In the data rows, the value 128 means zero.
A hidden rule labels the rows of this table. It goes by one to three of the table's principal directions, not those with the most spread.
tensor([56, 118, 83, 151, 74, 124, 105, 110, 112, 180, 101, 199, 97, 147,
        160, 157, 144, 114, 172, 131, 144, 177, 160, 200, 172, 81, 118, 159,
        170, 143, 70, 156]) Mz
tensor([179, 129, 135, 154, 114, 116, 77, 147, 127, 78, 114, 135, 145, 119,
        130, 93, 142, 128, 140, 118, 88, 103, 84, 127, 159, 145, 111, 116,
        125, 99, 153, 143]) JC
tensor([69, 116, 97, 117, 115, 136, 143, 102, 135, 169, 173, 111, 104, 142,
        135, 97, 136, 126, 112, 173, 122, 113, 156, 149, 164, 132, 167, 145,
        153, 162, 98, 84]) Vx
tensor([114, 135, 136, 127, 124, 147, 131, 116, 120, 124, 139, 129, 110, 130,
        125, 136, 120, 138, 128, 130, 131, 137, 122, 118, 112, 131, 117, 135,
        129, 127, 121, 119]) Mz
tensor([174, 116, 183, 103, 224, 76, 162, 105, 162, 87, 132, 115, 149, 118,
        118, 114, 98, 123, 114, 141, 109, 69, 135, 58, 173, 128, 180, 98,
        73, 128, 199, 76]) JC
tensor([151, 107, 116, 182, 152, 142, 107, 126, 160, 129, 61, 161, 171, 61,
        99, 60, 131, 136, 95, 111, 105, 153, 151, 124, 194, 113, 166, 151,
        93, 177, 145, 184]) JC
tensor([140, 144, 146, 99, 116, 110, 150, 132, 112, 114, 131, 131, 125, 153,
        132, 189, 120, 119, 149, 125, 151, 128, 112, 109, 63, 120, 118, 123,
        146, 108, 138, 117]) JC
tensor([132, 104, 130, 166, 174, 74, 124, 76, 148, 99, 126, 182, 146, 109,
        127, 64, 180, 106, 140, 132, 87, 83, 92, 111, 236, 124, 168, 131,
        97, 119, 161, 114]) JC
tensor([129, 115, 124, 129, 135, 115, 133, 113, 148, 161, 139, 114, 130, 146,
        83, 110, 146, 130, 86, 146, 113, 84, 129, 137, 156, 157, 149, 85,
        121, 151, 145, 127]) Mz
tensor([126, 146, 206, 139, 138, 131, 132, 118, 124, 92, 112, 144, 96, 150,
        189, 163, 73, 137, 175, 130, 98, 184, 140, 106, 124, 114, 75, 118,
        113, 114, 151, 108]) JC
tensor([110, 116, 67, 129, 96, 193, 122, 133, 144, 179, 157, 85, 150, 82,
        55, 43, 153, 158, 45, 152, 125, 105, 142, 155, 132, 175, 181, 151,
        144, 198, 96, 150]) JC
tensor([197, 143, 196, 134, 169, 94, 103, 164, 134, 65, 103, 114, 146, 136,
        142, 163, 88, 135, 146, 108, 117, 114, 106, 84, 109, 136, 85, 77,
        91, 83, 174, 132]) JC
tensor([125, 141, 116, 120, 114, 168, 127, 168, 102, 132, 133, 93, 115, 130,
        134, 165, 91, 136, 126, 109, 169, 147, 142, 123, 60, 117, 94, 139,
        127, 123, 108, 139]) Mz
tensor([125, 137, 149, 70, 140, 141, 127, 150, 120, 148, 111, 150, 110, 115,
        133, 205, 73, 152, 159, 93, 169, 169, 149, 168, 95, 129, 90, 103,
        146, 126, 90, 154]) Vx
tensor([91, 149, 84, 171, 29, 169, 56, 149, 71, 136, 107, 183, 89, 130,
        146, 164, 139, 143, 179, 126, 149, 187, 138, 189, 117, 96, 55, 173,
        174, 109, 52, 183]) JC
tensor([137, 126, 160, 99, 168, 133, 160, 116, 137, 99, 149, 100, 128, 133,
        157, 121, 112, 125, 133, 132, 111, 119, 123, 106, 123, 133, 134, 113,
        100, 107, 159, 86]) JC
tensor([98, 131, 106, 124, 98, 149, 135, 143, 103, 163, 100, 159, 110, 131,
        141, 193, 98, 127, 154, 121, 171, 172, 165, 167, 96, 91, 105, 135,
        150, 148, 90, 160]) Mz
tensor([80, 134, 38, 147, 31, 177, 127, 138, 77, 173, 130, 158, 115, 117,
        129, 129, 177, 110, 146, 110, 169, 176, 120, 183, 80, 104, 111, 208,
        189, 141, 61, 176]) JC
tensor([124, 140, 203, 152, 166, 114, 146, 98, 123, 101, 83, 210, 108, 110,
        160, 185, 95, 133, 186, 101, 121, 198, 110, 113, 132, 112, 69, 105,
        112, 124, 133, 151]) JC
tensor([150, 110, 53, 129, 111, 122, 133, 151, 116, 155, 128, 101, 149, 128,
        80, 118, 152, 104, 87, 140, 156, 62, 138, 134, 124, 113, 173, 126,
        131, 146, 135, 138]) Mz
tensor([91, 130, 86, 139, 102, 167, 104, 128, 121, 164, 160, 99, 97, 123,
        81, 109, 135, 152, 79, 136, 149, 120, 128, 125, 115, 149, 131, 150,
        151, 152, 79, 124]) Vx
tensor([149, 140, 126, 137, 73, 120, 76, 160, 103, 119, 95, 152, 109, 151,
        152, 173, 108, 128, 169, 136, 122, 147, 146, 165, 132, 105, 82, 116,
        159, 107, 114, 152]) JC
tensor([121, 130, 147, 142, 134, 91, 120, 111, 133, 124, 133, 160, 128, 141,
        131, 135, 159, 121, 148, 116, 117, 123, 84, 135, 145, 148, 107, 105,
        136, 108, 124, 135]) Mz
tensor([115, 124, 79, 158, 81, 159, 80, 127, 128, 135, 98, 157, 140, 102,
        117, 83, 183, 133, 122, 94, 126, 171, 115, 158, 142, 118, 133, 193,
        144, 116, 97, 178]) Vx
tensor([123, 130, 138, 139, 115, 111, 108, 124, 122, 98, 112, 158, 120, 154,
        162, 158, 137, 112, 168, 89, 125, 140, 70, 128, 112, 118, 102, 128,
        138, 85, 134, 130]) JC
tensor([131, 114, 125, 159, 121, 156, 95, 120, 137, 108, 101, 141, 122, 111,
        154, 67, 114, 131, 136, 120, 84, 147, 145, 134, 198, 108, 139, 167,
        107, 139, 152, 131]) JC
tensor([136, 135, 131, 101, 153, 132, 154, 139, 119, 93, 145, 108, 139, 109,
        154, 134, 117, 119, 143, 108, 153, 134, 112, 90, 82, 116, 137, 163,
        123, 104, 130, 102]) Vx
tensor([161, 119, 141, 151, 175, 116, 131, 103, 140, 89, 113, 153, 149, 86,
        110, 78, 156, 122, 122, 97, 108, 118, 89, 86, 167, 130, 145, 148,
        91, 115, 163, 134]) JC
tensor([136, 135, 125, 164, 100, 62, 92, 151, 107, 78, 106, 137, 113, 202,
        199, 184, 148, 74, 187, 90, 137, 130, 66, 96, 96, 80, 88, 142,
        149, 41, 143, 108]) JC
tensor([170, 141, 164, 157, 113, 96, 128, 121, 106, 69, 88, 191, 142, 134,
        174, 151, 168, 96, 198, 86, 101, 166, 55, 126, 111, 116, 70, 124,
        128, 65, 162, 161]) Mz
tensor([141, 122, 149, 112, 143, 129, 147, 88, 151, 116, 146, 140, 162, 115,
        116, 57, 180, 132, 122, 118, 87, 111, 107, 135, 165, 162, 161, 148,
        98, 120, 173, 130]) Mz
tensor([131, 140, 185, 55, 154, 133, 160, 131, 143, 124, 175, 66, 114, 162,
        158, 147, 85, 146, 129, 150, 117, 124, 158, 121, 98, 158, 124, 99,
        122, 112, 146, 68]) Vx
tensor([99, 149, 71, 119, 46, 142, 169, 129, 86, 177, 194, 99, 119, 159,
        74, 146, 191, 112, 96, 141, 172, 101, 80, 127, 17, 164, 125, 156,
        196, 145, 93, 130]) JC
tensor([167, 111, 156, 103, 206, 136, 150, 116, 179, 106, 149, 70, 174, 83,
        107, 30, 118, 150, 71, 162, 84, 83, 171, 91, 190, 156, 203, 122,
        63, 151, 181, 89]) JC
tensor([128, 148, 200, 132, 134, 77, 104, 140, 133, 77, 153, 95, 103, 211,
        208, 171, 104, 118, 175, 138, 99, 124, 101, 99, 113, 133, 74, 89,
        125, 56, 153, 70]) Mz
tensor([185, 110, 130, 145, 163, 98, 142, 129, 173, 123, 143, 69, 183, 110,
        85, 27, 167, 119, 55, 162, 74, 60, 119, 94, 176, 176, 190, 96,
        102, 156, 185, 112]) JC
tensor([128, 107, 38, 172, 99, 195, 118, 140, 133, 165, 127, 103, 167, 50,
        60, 10, 168, 138, 50, 135, 125, 112, 143, 142, 158, 143, 188, 186,
        126, 202, 108, 175]) JC
tensor([98, 122, 61, 154, 86, 162, 148, 139, 126, 184, 140, 93, 153, 115,
        95, 85, 162, 123, 73, 159, 149, 128, 167, 142, 104, 125, 169, 169,
        141, 183, 102, 150]) Mz
tensor([161, 137, 178, 141, 149, 123, 112, 131, 118, 83, 90, 160, 111, 124,
        154, 162, 91, 133, 168, 105, 114, 159, 120, 109, 136, 110, 79, 111,
        105, 100, 152, 137]) Mz
tensor([118, 139, 133, 140, 95, 159, 118, 125, 125, 143, 105, 142, 115, 128,
        107, 150, 128, 146, 116, 114, 133, 175, 122, 136, 87, 134, 103, 133,
        146, 138, 110, 160]) JC
tensor([123, 137, 138, 133, 96, 101, 84, 123, 104, 100, 114, 180, 91, 163,
        163, 176, 135, 116, 191, 98, 124, 143, 81, 144, 135, 112, 78, 130,
        159, 73, 116, 130]) Vx
tensor([156, 152, 176, 106, 154, 128, 150, 142, 119, 119, 122, 121, 126, 118,
        112, 185, 101, 147, 128, 116, 155, 158, 134, 96, 61, 138, 87, 105,
        120, 116, 126, 140]) JC
tensor([184, 121, 106, 139, 133, 148, 83, 157, 143, 139, 74, 139, 161, 74,
        44, 119, 144, 155, 77, 86, 138, 127, 106, 148, 125, 157, 122, 91,
        120, 138, 118, 210]) JC
tensor([101, 137, 75, 121, 68, 178, 131, 155, 98, 169, 139, 107, 116, 128,
        117, 148, 134, 132, 115, 129, 166, 156, 146, 163, 64, 124, 111, 154,
        166, 144, 77, 153]) JC
tensor([133, 132, 98, 147, 105, 157, 103, 129, 109, 120, 81, 179, 138, 95,
        107, 143, 163, 132, 139, 68, 158, 176, 100, 140, 97, 105, 106, 171,
        126, 101, 107, 194]) JC
tensor([116, 106, 70, 167, 120, 32, 113, 90, 101, 129, 95, 238, 109, 150,
        127, 165, 203, 59, 185, 87, 153, 95, 57, 132, 189, 73, 135, 147,
        162, 89, 120, 142]) Vx
tensor([149, 121, 93, 131, 114, 183, 107, 164, 133, 165, 80, 110, 149, 95,
        76, 130, 105, 155, 78, 115, 155, 146, 186, 155, 110, 117, 137, 127,
        107, 165, 119, 191]) Mz
tensor([113, 101, 89, 157, 107, 91, 94, 127, 145, 151, 105, 140, 122, 156,
        145, 104, 138, 100, 129, 141, 106, 106, 141, 155, 205, 103, 161, 129,
        150, 145, 129, 120]) JC
tensor([187, 139, 187, 78, 179, 148, 149, 153, 132, 102, 114, 106, 137, 99,
        116, 166, 61, 157, 126, 116, 131, 133, 145, 113, 92, 148, 103, 73,
        96, 126, 156, 134]) Vx
tensor([169, 126, 117, 134, 119, 130, 85, 159, 139, 114, 102, 124, 160, 105,
        108, 99, 142, 137, 115, 96, 121, 124, 113, 137, 136, 142, 131, 136,
        124, 114, 135, 167]) JC
tensor([161, 144, 208, 141, 153, 76, 94, 129, 126, 55, 95, 170, 117, 165,
        201, 183, 126, 116, 208, 80, 100, 165, 69, 115, 129, 119, 46, 89,
        109, 30, 157, 129]) Mz
tensor([141, 118, 165, 86, 208, 97, 137, 132, 173, 99, 186, 41, 142, 143,
        136, 90, 91, 140, 90, 167, 109, 47, 144, 75, 159, 158, 184, 91,
        88, 119, 163, 38]) Vx
tensor([132, 136, 102, 119, 105, 160, 106, 148, 100, 129, 104, 151, 111, 108,
        113, 175, 125, 137, 141, 87, 166, 160, 107, 150, 83, 118, 88, 132,
        149, 107, 88, 167]) Vx
tensor([112, 137, 86, 114, 69, 214, 116, 159, 120, 153, 193, 30, 122, 124,
        108, 56, 130, 159, 69, 161, 115, 115, 146, 147, 89, 178, 135, 157,
        149, 155, 102, 112]) JC
tensor([116, 138, 131, 97, 117, 145, 154, 141, 125, 145, 173, 71, 129, 158,
        122, 141, 113, 136, 107, 153, 143, 100, 144, 125, 75, 149, 134, 116,
        127, 136, 133, 102]) Mz
tensor([168, 150, 181, 93, 151, 138, 133, 191, 116, 96, 113, 89, 137, 140,
        164, 211, 43, 142, 156, 106, 159, 144, 146, 117, 46, 122, 74, 82,
        104, 103, 144, 137]) JC
tensor([139, 137, 105, 144, 113, 143, 115, 159, 98, 115, 101, 138, 126, 119,
        135, 169, 130, 119, 147, 86, 165, 158, 105, 128, 75, 104, 84, 139,
        131, 97, 107, 165]) Mz
tensor([128, 129, 123, 110, 108, 135, 127, 139, 122, 158, 120, 135, 119, 131,
        108, 158, 98, 139, 125, 145, 138, 125, 159, 156, 124, 130, 127, 108,
        148, 163, 116, 142]) JC
tensor([111, 141, 71, 126, 64, 160, 108, 140, 95, 140, 167, 109, 113, 128,
        103, 115, 170, 132, 115, 135, 148, 121, 103, 142, 85, 143, 118, 169,
        174, 116, 80, 131]) Vx
tensor([112, 98, 122, 144, 160, 98, 110, 103, 149, 146, 110, 168, 112, 116,
        146, 87, 118, 119, 143, 141, 95, 117, 166, 156, 255, 108, 155, 124,
        117, 154, 131, 117]) JC
tensor([188, 111, 99, 141, 126, 132, 68, 141, 144, 109, 104, 118, 156, 95,
        86, 49, 152, 140, 92, 139, 87, 82, 146, 137, 211, 134, 165, 132,
        103, 125, 157, 148]) JC
tensor([168, 98, 133, 105, 226, 49, 137, 128, 167, 99, 139, 92, 154, 133,
        119, 109, 114, 103, 102, 139, 126, 28, 127, 70, 192, 119, 202, 87,
        87, 115, 179, 64]) Vx
tensor([148, 138, 164, 61, 183, 109, 185, 146, 139, 122, 185, 57, 147, 136,
        120, 150, 89, 135, 107, 157, 151, 74, 147, 88, 77, 157, 155, 91,
        111, 133, 150, 74]) JC
tensor([139, 136, 74, 148, 82, 117, 111, 127, 98, 151, 103, 185, 139, 105,
        68, 143, 209, 117, 127, 87, 169, 144, 88, 144, 97, 123, 113, 169,
        163, 110, 92, 198]) Vx
tensor([122, 123, 118, 140, 105, 100, 111, 124, 132, 160, 87, 169, 123, 155,
        103, 177, 131, 121, 129, 118, 144, 129, 134, 149, 131, 110, 129, 109,
        144, 141, 126, 161]) JC
tensor([121, 133, 159, 182, 102, 121, 76, 99, 129, 112, 51, 227, 109, 125,
        157, 139, 152, 131, 181, 77, 97, 223, 107, 151, 170, 101, 73, 157,
        134, 99, 122, 186]) JC
tensor([83, 113, 37, 185, 58, 155, 85, 147, 113, 178, 97, 125, 111, 149,
        123, 116, 144, 110, 104, 128, 154, 144, 168, 155, 141, 75, 144, 186,
        150, 156, 93, 158]) Mz
tensor([124, 125, 101, 148, 107, 127, 142, 115, 107, 146, 98, 182, 128, 111,
        106, 150, 149, 114, 139, 119, 148, 143, 123, 140, 123, 103, 127, 143,
        141, 147, 119, 166]) Mz
tensor([114, 145, 116, 164, 72, 184, 84, 145, 94, 95, 117, 133, 96, 123,
        176, 118, 122, 135, 161, 108, 118, 195, 118, 131, 106, 104, 73, 189,
        144, 97, 100, 139]) JC
tensor([216, 128, 174, 101, 199, 79, 137, 126, 158, 83, 121, 118, 180, 106,
        80, 110, 166, 129, 103, 95, 111, 79, 73, 84, 126, 173, 141, 78,
        85, 81, 189, 137]) Mz
tensor([128, 131, 87, 144, 93, 198, 111, 142, 135, 144, 139, 83, 154, 97,
        79, 64, 180, 152, 63, 101, 128, 146, 97, 139, 79, 172, 129, 156,
        128, 131, 107, 170]) Mz
tensor([87, 127, 149, 141, 129, 99, 122, 100, 135, 134, 120, 174, 106, 155,
        155, 160, 128, 121, 162, 119, 125, 149, 109, 139, 148, 119, 112, 119,
        142, 122, 115, 123]) JC
tensor([81, 113, 60, 141, 117, 188, 166, 117, 143, 191, 176, 62, 147, 102,
        75, 41, 167, 137, 37, 158, 140, 109, 157, 128, 116, 154, 191, 168,
        122, 194, 105, 124]) Mz
Which label does each new row get?
tensor([106, 104, 91, 190, 110, 126, 98, 89, 149, 136, 132, 138, 131, 129,
        115, 27, 193, 116, 97, 144, 74, 105, 108, 134, 219, 136, 165, 156,
        120, 141, 140, 124]) -> Mz
tensor([137, 125, 102, 161, 121, 133, 131, 110, 110, 134, 60, 208, 136, 88,
        95, 148, 151, 118, 138, 81, 159, 173, 127, 119, 124, 79, 130, 180,
        120, 139, 129, 193]) -> JC
tensor([117, 139, 192, 96, 149, 123, 158, 117, 124, 124, 112, 137, 88, 171,
        183, 211, 67, 129, 172, 128, 132, 177, 165, 125, 102, 100, 86, 97,
        118, 109, 143, 101]) -> Mz
tensor([136, 120, 164, 116, 191, 101, 171, 106, 143, 98, 152, 105, 134, 139,
        158, 111, 113, 111, 132, 142, 111, 95, 132, 81, 150, 120, 155, 118,
        84, 117, 179, 72]) -> Mz
tensor([140, 118, 163, 105, 155, 76, 113, 114, 141, 125, 99, 179, 111, 144,
        153, 161, 107, 120, 174, 113, 111, 132, 136, 152, 193, 116, 119, 96,
        133, 112, 140, 124]) -> Vx
tensor([101, 129, 118, 85, 123, 115, 137, 145, 119, 168, 147, 116, 99, 158,
        136, 195, 99, 128, 139, 140, 163, 123, 150, 163, 105, 129, 112, 87,
        163, 131, 86, 113]) -> Vx
tensor([214, 122, 134, 120, 158, 115, 147, 138, 135, 89, 103, 126, 187, 85,
        97, 88, 158, 116, 112, 111, 108, 97, 103, 105, 129, 139, 154, 118,
        94, 116, 188, 153]) -> JC
tensor([137, 130, 210, 129, 152, 113, 122, 98, 153, 88, 142, 133, 106, 145,
        182, 95, 112, 137, 160, 149, 41, 143, 101, 132, 191, 169, 96, 77,
        123, 111, 160, 86]) -> JC
tensor([105, 135, 131, 155, 111, 158, 105, 132, 135, 161, 106, 130, 114, 131,
        101, 145, 129, 153, 100, 107, 138, 174, 130, 141, 102, 142, 92, 117,
        131, 140, 98, 169]) -> Mz
tensor([173, 114, 133, 144, 163, 106, 143, 107, 127, 118, 39, 223, 158, 77,
        99, 157, 131, 116, 150, 102, 137, 149, 143, 131, 166, 79, 142, 120,
        95, 143, 160, 190]) -> Mz
tensor([86, 106, 63, 173, 86, 144, 108, 97, 138, 170, 122, 157, 135, 112,
        100, 52, 186, 122, 99, 142, 109, 126, 135, 162, 195, 122, 175, 178,
        144, 172, 107, 151]) -> JC
tensor([163, 129, 144, 104, 160, 97, 152, 134, 127, 98, 151, 101, 147, 143,
        127, 133, 124, 113, 129, 132, 133, 71, 118, 90, 114, 130, 148, 116,
        101, 106, 174, 97]) -> Mz
tensor([85, 133, 91, 127, 70, 171, 96, 133, 114, 168, 173, 109, 97, 128,
        110, 92, 121, 155, 111, 167, 123, 118, 159, 168, 151, 152, 130, 157,
        167, 168, 79, 121]) -> Vx
tensor([159, 124, 173, 105, 175, 80, 155, 126, 154, 126, 111, 136, 153, 125,
        118, 151, 96, 127, 127, 144, 123, 106, 151, 110, 144, 132, 156, 86,
        114, 153, 163, 119]) -> JC
tensor([158, 155, 135, 126, 94, 130, 88, 176, 111, 111, 127, 98, 135, 145,
        123, 156, 131, 140, 130, 105, 149, 140, 118, 117, 62, 138, 85, 142,
        139, 85, 119, 152]) -> JC
tensor([117, 148, 151, 110, 128, 96, 133, 109, 104, 113, 154, 153, 102, 162,
        134, 183, 152, 122, 165, 110, 153, 127, 91, 109, 91, 128, 91, 134,
        139, 73, 118, 112]) -> JC
tensor([141, 128, 169, 129, 163, 84, 131, 128, 137, 119, 89, 156, 116, 139,
        154, 183, 94, 118, 155, 119, 131, 155, 140, 113, 139, 102, 108, 95,
        127, 118, 136, 124]) -> JC
tensor([108, 125, 56, 153, 77, 174, 117, 153, 126, 202, 103, 121, 155, 100,
        59, 120, 167, 143, 67, 122, 171, 155, 157, 174, 85, 134, 139, 146,
        148, 175, 75, 208]) -> Mz
tensor([137, 155, 186, 72, 128, 90, 148, 151, 100, 96, 157, 100, 85, 208,
        184, 251, 67, 116, 185, 136, 153, 116, 114, 103, 43, 119, 71, 75,
        150, 70, 140, 68]) -> JC
tensor([112, 125, 65, 127, 98, 119, 112, 137, 107, 130, 179, 121, 137, 120,
        118, 93, 185, 113, 130, 134, 141, 77, 79, 151, 133, 150, 141, 147,
        163, 110, 88, 121]) -> Vx
tensor([154, 104, 28, 165, 113, 127, 99, 149, 126, 149, 113, 132, 179, 68,
        53, 51, 186, 116, 74, 133, 147, 68, 134, 136, 177, 118, 197, 170,
        128, 165, 116, 175]) -> Vx
tensor([111, 117, 95, 159, 128, 160, 88, 137, 121, 129, 87, 158, 109, 90,
        135, 123, 101, 137, 134, 110, 143, 166, 154, 138, 165, 86, 123, 162,
        124, 142, 93, 153]) -> Vx
tensor([111, 107, 35, 173, 115, 126, 90, 124, 119, 166, 117, 166, 130, 80,
        45, 93, 182, 123, 84, 107, 165, 93, 97, 134, 168, 125, 161, 159,
        152, 160, 77, 172]) -> Vx
tensor([121, 134, 80, 123, 103, 144, 115, 150, 106, 161, 111, 142, 137, 112,
        99, 155, 151, 133, 124, 103, 184, 149, 156, 155, 95, 105, 119, 164,
        134, 120, 87, 180]) -> JC
tensor([132, 126, 116, 121, 145, 108, 137, 133, 127, 119, 163, 112, 139, 122,
        106, 127, 140, 122, 114, 135, 141, 76, 80, 111, 111, 155, 141, 101,
        140, 127, 119, 109]) -> Vx
tensor([134, 139, 222, 107, 173, 95, 183, 98, 136, 80, 135, 146, 122, 152,
        191, 169, 84, 119, 183, 147, 97, 142, 118, 93, 118, 125, 111, 91,
        107, 115, 178, 78]) -> JC
tensor([134, 153, 166, 96, 105, 135, 103, 147, 107, 97, 135, 128, 97, 161,
        167, 190, 101, 141, 177, 104, 133, 157, 102, 139, 76, 136, 63, 114,
        148, 71, 115, 121]) -> Vx
tensor([175, 116, 129, 150, 129, 152, 135, 127, 130, 127, 54, 160, 148, 91,
        120, 108, 114, 126, 125, 126, 103, 164, 182, 140, 167, 90, 138, 135,
        94, 159, 170, 176]) -> Mz
tensor([121, 133, 90, 160, 46, 168, 98, 134, 114, 154, 91, 161, 133, 117,
        104, 116, 154, 135, 123, 120, 122, 171, 128, 171, 113, 124, 119, 165,
        164, 156, 107, 190]) -> JC
tensor([152, 102, 34, 151, 100, 146, 128, 151, 138, 168, 154, 63, 178, 91,
        52, 16, 166, 121, 34, 193, 116, 36, 167, 132, 172, 145, 225, 146,
        130, 204, 137, 131]) -> JC
tensor([188, 161, 165, 128, 72, 122, 58, 187, 88, 79, 48, 177, 110, 153,
        169, 244, 98, 131, 210, 56, 143, 205, 90, 157, 54, 103, 8, 104,
        159, 43, 118, 198]) -> JC
tensor([135, 136, 158, 122, 155, 99, 143, 121, 141, 102, 187, 64, 125, 168,
        135, 107, 151, 119, 105, 140, 109, 84, 82, 74, 103, 168, 127, 106,
        119, 89, 153, 67]) -> Mz
